Each row has a name. After each piece below comes the name of the row it's from, unless a question asks for something else. Each question is about the rows just above it.

[102 168  98 115 123 131  98  84 161 120 109 146 155 102 186 130]  pokup
[103  92 139  96 139 179 105 115 107 125  93 116 136 120  89 129]  fep
[166 107  73 125 175 138  47 154 127  71 116 184  91 184 109 140]  Saf
[ 92  90  93 116 139 115 107 136 179 129 139 105 120 103  96 125]  Golek
[ 91 138 107  76 124 155 145 132 168  99 123 118 178 168 127 164]  beg
[130 186 102 155 146 109 120 161  84  98 131 123 115  98 168 102] is which row reordered?
pokup
Put [107 125  93 116 136 120  89 129 103  92 139  96 139 179 105 115] back in order: which row is it?
fep

[101 140  85 120 142 123 119 126 137 136  74 127 106 116 145 132 140 121
 126 169 153 147 140 122 165 138 121 126 132 106 128 143 123 126 106 103
 140 131 125 104 141 129 104 168 127 115 158 133 131 132 120 136 140 151
 129 121  91 130 143 125 119 169 119 145] : Giz
[104 142 145 140 121 129 101 153 119 132 165 126 126 130 125 126 131 136
 127 132 119 169 106 117 122 131 104 140 119 151 125  85 106 133 121 129
 103 140 168 141 145 123 137 132 138 115 158 106 136 116 122 128 120 143
 120  74 147 169 140 143 127  91 123 126] : zaki
[104 141 133 123 127 169 117 151 169 142 132 137 127 128 121 123 126 130
 132 131 106 122 143 129 153 131 129 140 158 101 140 121 136  85 168 106
 122 131  74 119 145 165 103 143 119 106 140 116 104 145  91 120 125 115
 126 125 119 138 120 147 140 136 126 126] : Leke
Shuffled Leke with one entry gone: [116 129 140 115 131 143 122 106 151 140 119 158 126 104 125 137 141 142
 104  85 106 119 127 169 153 136 130 169 123  91 138 140 121 131 165 117
 143 127 125 120 133 168 120 119  74 136 132 128 126 140 122 145 101 129
 132 126 126 121 106 123 147 131 145], missing
[103]
[ 74  85  91 101 103 104 104 106 106 106 115 116 117 119 119 119 120 120
 121 121 122 122 123 123 125 125 126 126 126 126 127 127 128 129 129 130
 131 131 131 132 132 133 136 136 137 138 140 140 140 140 141 142 143 143
 145 145 147 151 153 158 165 168 169 169] is which row reordered?
Leke
Put [151 153 127 136 121 116 127 168 137  85 120 106 129 128 143 140 130 106
 123 115 119 140 126 126 125 101 158 106 119 122 145 104 121 131 140 126
 140  74 133 120 143 142 123 132 131 140 119 104  91 169 132 126 165 138
 125 145 103 147 136 141 121 132 129 169] back in order: which row is it?
Giz
Put [116 122 128 120 143 120  74 147 169 140 143 127  91 123 126 104 142 145
 140 121 129 101 153 119 132 165 126 126 130 125 126 131 136 127 132 119
 169 106 117 122 131 104 140 119 151 125  85 106 133 121 129 103 140 168
 141 145 123 137 132 138 115 158 106 136] back in order: which row is it?
zaki
Which entry of Giz is missing from [ 85 158 137 119 142  74 101 130 140 136 151 125 131 132 116 168 126 104
 147 126 140 145 121 119 143 106 126 106 122 169 127 143 115 128 132 106
 103 132 140 129 123 127 131  91 169 129 136 121 138 120 153 125 133 165
 140 119 121 140 120 145 104 126 123]?
[141]

[115  87 189 163 170 127  94 131 114 143] : Rol
[101  87 179 136 154 155 173  86 114 127] : Vos
[141 123 105  88 204 128 168 128  98 152] : disiv
[ 70 108 149 166  80  94 110 126 176 136] : ruveg
[171 114 131  94 163 127  87 115 143 189] : zutug
[143 189 130 164 123  79 135 168 155 144] : rig
[ 75 124 153  86 124 171 157  80 105 136] : mutis
[154 141  83 133 183  80 158 177 180 119] : letuf
[138 124 142 173 120 121 115 144 170  50] : raru
[ 75 124 137 159 124 171 157  80 105 136] : zuzin
Which entry of zuzin is missing from [137 124 124  80 159 171 105  75 157]?
[136]
[ 87 115 143 189 171 114 131  94 163 127] is which row reordered?
zutug

[104 187 205 186  60 117  74 178  60  76  52  63 172  63 170  99 111 142
 122 141 156 111 117  92 162 145  75 135 126 186 135 180  80 110  63 133
 177 107 150 180 174  76 128  63 166 127 178  73  81] : teb
[118 121 159 158  54  98  97  74 104 119 106  59  78 125 139 146 125 110
 117 129 201 169 129 149 113 120 101 174 156  57 176  88 105 109  79 126
 140 148 188 109  71 109 159 101 124  56 179 184  74] : vipuv
[118 121 159 158  54  98  97  74 104 119 106  59  78 125 139 146 125 110
 192 129 201 169 129 149 192 120 101 174 116 147 100 172 175  69 204 174
 155  82  56 202 104 200  60 126  71  95  87 169 168] : mevim
[118 121 159 158  54  98  97  74 104 119 106  59  78 125 139 146 125 110
 192 129 201 169 129 149 192 120 101 174 156  57 176  88 105 109  79 126
 140 148 188 109  71 109 159 101 124  56 179 184  74] : muf
[135  73 135  76 122  52 166 117 178 128 111 187 180 126 186  99 178 162
 186  92 110 117 205  80  76 145  63 174 142 181 104  63 177  60 111  63
 133 107  60 150 127  74 141  63 156  75 172 170  81] : kofiz
[125  59 121 174 202 125 110  54 146  97 192  95 126  82 204 147 155 149
 175 129 172 104 104 192 139  87 201 101  56 168 120  60 200 169 106 116
 118  69  78 159  71 100  74 119  98 169 158 174 129] is which row reordered?
mevim
Shuffled mevim with one entry gone: [ 78 174 121 169 168 129 149  54  82 174 204 119 147 202  71  95 192  98
  87 120  60  56 125 125 159 192 106  74 146 104 175 104 118  59 172 101
 200 158 110 201  69 129 155 139 100  97 169 116], missing
[126]
Which entry of vipuv is missing from [ 54 201  78 129 121 126  79 159 125 146 109 188  57  98 117 106 158  71
 139 184 169  88 109 119 124 105  56 129 120 179 174 125  74 101 148 159
 156 104 110  59  74  97 176 101 109 140 113 149]?
[118]
Put [ 81  73 178 127 166  63 128  76 174 180 150 107 177 133  63 110  80 180
 135 186 126 135  75 145 162  92 117 111 156 141 122 142 111  99 170  63
 172  63  52  76  60 178  74 117  60 186 205 187 104] back in order: which row is it?
teb
Which row holds these entries in another order? [128 145 141  99 166 127  92  80  63 135 205 170  74 172  75 110  63 180
 186  60 135 117 117  63 178  76  63 178 133 162 150 126 186 111 177 174
 111  76 107 122  81 142  73 156  60 181 104  52 187]
kofiz
Which entry of mevim is missing from [ 59 201 175 119 104 168  74 100 174 147 192 121  69 126 172 125 169 101
 149 139 158 169 202 120 104  60  54 174  97 110 159  82 106 204  95 192
  78  71 155 125  87 200  98 129 129 116  56 146]?
[118]
Shuffled teb with one entry gone: [111  76 186  63 156 166  63 107 142 135 205 117 117  92  63 170  76 174
 133 178  80 178  81  75 122 127 177 162  73 180 111 135 186  99 145  63
 126  52 110  74 187 150 141 172  60  60 128 180], missing
[104]

[ 51 152  79  88 138 127 133 130 139 117 111 175 175 131 156 131 142 199
 163 160  73 127 166]  filu
[107 167  87 109 127  79 115  88 103  99 173 136 175 178 176  75 150 174
 135 134 159 105 124]  nosog
[127 139  87 156 133 131 199 175  73 175 131 142 163 111 160 130 127 166
 138  51  79 117 152]  komop
komop without one entry, shuffled: [138 117 166 175  51 111 160 127 127 131 139 142 152  73 199 133  87 130
 175 163 156 131]. Gone:
[79]
Which row holds these entries in another order? [117 133 166 111 131  79 139 127 127 199 131 130 163 142  73 160  88 156
  51 175 138 175 152]
filu

[158 165 155 146 126 146 119 120 106 119 110 127  87 103 125 159 140 156
 118 116  59 196  81 154 126  97  62  78 151 155 138 130 184 152 104 179]  Rap
[145 130 158 151 130 141 118 130 110 123 129 123  99 100 133 135 136 158
 111 126  78 187  95 143 137  94  51  77 159 145 141 115 179 159 115 173]  sukeb
[ 98  99 178 159 119 131 156 149 108 134 137 131  91  71 147 115 134 183
 121 116  68 138 127 124 162 120  57  92 152 166 138  95 189 161 128 171]  raz
[ 97  63 183 161 120 122 166 164 104 141 167 129 104  67 162 120 132 189
 111 143  88 127 132 104 180 118  45  95 161 160 143  74 187 169 145 181]  zas
[144 142 149 152 138 141 116 132 107 116 145 116 112 118 134 116 134 146
 105 150  84 193  78 147 134  80  53  71 167 145 140 114 171 165 117 177]  Beboz
[125 122 167 153 130 134 130 141 105 127 151 124 106  96 143 139 135 164
 109 139  87 166 106 133 156  97  53  83 163 148 140 100 179 165 126 171]  ziz
[125 105 170 163 122 133 141 147 109 130 135 128  96  82 144 127 135 174
 117 125  72 135 110 127 159 112  48  82 155 145 141 103 186 160 125 165]  Pek
[126 110 118 123 137 145 115 135 159 115  99  78 129 143 187 158  51 173
  77 133 111  94 159 136 141 145 158 179 151  94 130 123 100 130 141 130]  pofal
[ 51  77  78  94  95  99 100 110 111 115 115 118 123 123 126 129 130 130
 130 133 135 136 137 141 141 143 145 145 151 158 158 159 159 173 179 187] is which row reordered?
sukeb
Which row holds these entries in another order? [181  97  63 183 161 120 122 166 164 104 141 167 129 104  67 162 120 132
 189 111 143  88 127 132 104 180 118  45  95 161 160 143  74 187 169 145]
zas

[119 130 109 163 144 172 176 101 106 114 141 152 146] : movo
[132 127 113 181 144 163 136 101 106 114 151 150 113] : farid
[106 129 115 161 105 172 187 101 106 136 129 152 137] : lela
[144 106 136 181 163 113 113 150 132 113 101 151 127] : raros
[163 136 101 106 114 151 150 113 132 127 113 181 144] is which row reordered?
farid
Shuffled raros with one entry gone: [113 106 150 136 113 181 101 113 163 132 144 127], missing
[151]

[143 155  98 104 163 136 204 115  88 179 153  80 154 111 155 143 127 164
 150 157 153 148  90  89] : bogip
[153 143 156 155  89 179 163 204 150 143  80 153  98  88 164 114 127 111
 155 104 154 148  90 136] : sipu
[ 90 143  98 156 136 164  89  88  80 127 163 155 115 150 153 153 111 104
 155 179 154 148 204 143] : ret
Which entry of sipu is missing from [ 88  98  80 111 163 154 136 155 143 156 104 153  90 204 114 148 179 155
 127 150 143 153  89]?
[164]
Put [ 80  88  89  90  98 104 111 114 127 136 143 143 148 150 153 153 154 155
 155 156 163 164 179 204] back in order: which row is it?
sipu
Which row holds these entries in another order? [143 204 148 154 179 155 104 111 153 153 150 115 155 163 127  80  88  89
 164 136 156  98 143  90]
ret
ret without one entry, shuffled: [153 150 136 153 155 148 104 115  90 156 163 164 204 154 143 127  88 179
 111 143 155  98  89]. Gone:
[80]

[160 137 111 114 117 141 119 117 159 123  97 141 136 178 146  99  81  67
 143 118  97 168 129 124 147  86 130 152 120 134 126 125 182 127 109 112
 119 129 170 115 157 122 137  62 116 145 143 137 138 152 138 135  91 162
  99]  fom
[162 138 126 113 101 133 123 114 134 133 108 150 129 160 147 100  97  87
 153 120  96 160 122 134 135  90 137 137 120 130 119 126 177 121 114 112
 127 130 177 128 145 134 143  85 112 125 149 127 134 143 138 143  97 161
 108]  Gupog
[138 145 170 112 109 149 156 125 147 118 150 106 151 142 123 118  87 162
  78 171 153 104 140 133 121 146 124  99  97 149 197 149 126 147 104 131
 116 146 121  96 130 147 122 104 126  99  94 126 137 125 139 117 118 140
 151]  Misud
[146  99 124 112  99 109 149  97 171 126 104 127 147 142 197  96  87 122
 140 151 131 149 116 153 121  78 151 147 118 149 125 147 170 118 118 117
 106 145 162 104 126 123 126 104  94 125 139 121 137 130 156 133 139 150
 140]  bizup
[157 126 113 127  98 116 118 113 163 127  97 133 132 141 168  87 104  96
 146 140  99 156 116 138 118  99 127 157 126 148 123 138 164 124 110 117
 121 148 162 111 134 126 143  82 110 132 146 131 134 137 147 150 169 151
 125]  por
[154 127 101 139 117 133 132 119 142 113  96 128 147 164 170 112 103  87
 138 137 112 166 120 144 132  96 131 151 117 137 126 131 153 123 105 132
 121 124 175 111 121 119 152  74 115 121 138 132 129 149 149 135 106 137
 114]  moze
Which row holds these entries in another order? [140 150 139 133 156 130 137 121 139 125  94 104 126 123 126 104 162 145
 106 117 118 118 170 147 125 149 118 147 151  78 121 153 116 149 131 151
 140 122  87  96 197 142 147 127 104 126 171  97 149 109  99 112 124  99
 146]
bizup
Which entry of moze is missing from [137 132 111 131 152 149  74 124 119 121 128 115 144 121 112 166 121 170
 114 137  96 142 112 138 126  87 133 119 151 105 153 138 117 129 113 101
 106 103  96 120 131 137 132 117 135 154 147 132 149 123 164 132 175 139]?
[127]
Shuffled Gupog with one entry gone: [100 120 119 133 134 150 177 127 125  97  97 149 112 130 145 120  96 113
 114  85  87 134 135 137 130 143 160 134 138 133 177 129 123 147 126 101
 160 121 122 127  90 153 128 138 114 143 143 108 126 108 134 161 137 112], missing
[162]
Shuffled Gupog with one entry gone: [161 108 130 127 119 130 101 108 150  90 129 114  87 127 145 137 120 138
 112 113 143 123 160 114 133 143  97  96 160 125 137 126 138 122 112 177
 134 126 120 162 134 121  97 134 153 143 147 177 128  85 149 133 134 100], missing
[135]
Shuffled Misud with one entry gone: [153 137 122 170 162  94 116 118 139 151 146 147 146 125 151  87 118 121
 104  96 121 140 126 147 140 124 171 125 106 149 109 130  99 197 117 104
 156 131 133 138 123 150 118  97 112 149 142 147 104 126  99  78 149 126], missing
[145]
Which entry of por is missing from [118  97  87 132 117 134 131 125 110 169  99 116 156 113 127 146 157 151
 127  98 118 127 132 111 163 164 162 123 138 110 138 126 121 148 113 148
 133 134 126 143 146 150 124  99  82 140 116 157 141 126 104 147  96 137]?
[168]

[ 83 180 169 100] -> nimu
[159  80 176 141] -> pebe
[ 81 159  82  94] -> gub
[ 81 159 141 176] -> Gov
Shuffled nimu with one entry gone: [169 180 100], missing
[83]
Shuffled nimu with one entry gone: [180 169  83], missing
[100]
[ 81  82  94 159] is which row reordered?
gub
[ 80 141 159 176] is which row reordered?
pebe
Which row holds these entries in another order? [ 81 141 159 176]
Gov
Which entry of gub is missing from [ 94  82 159]?
[81]

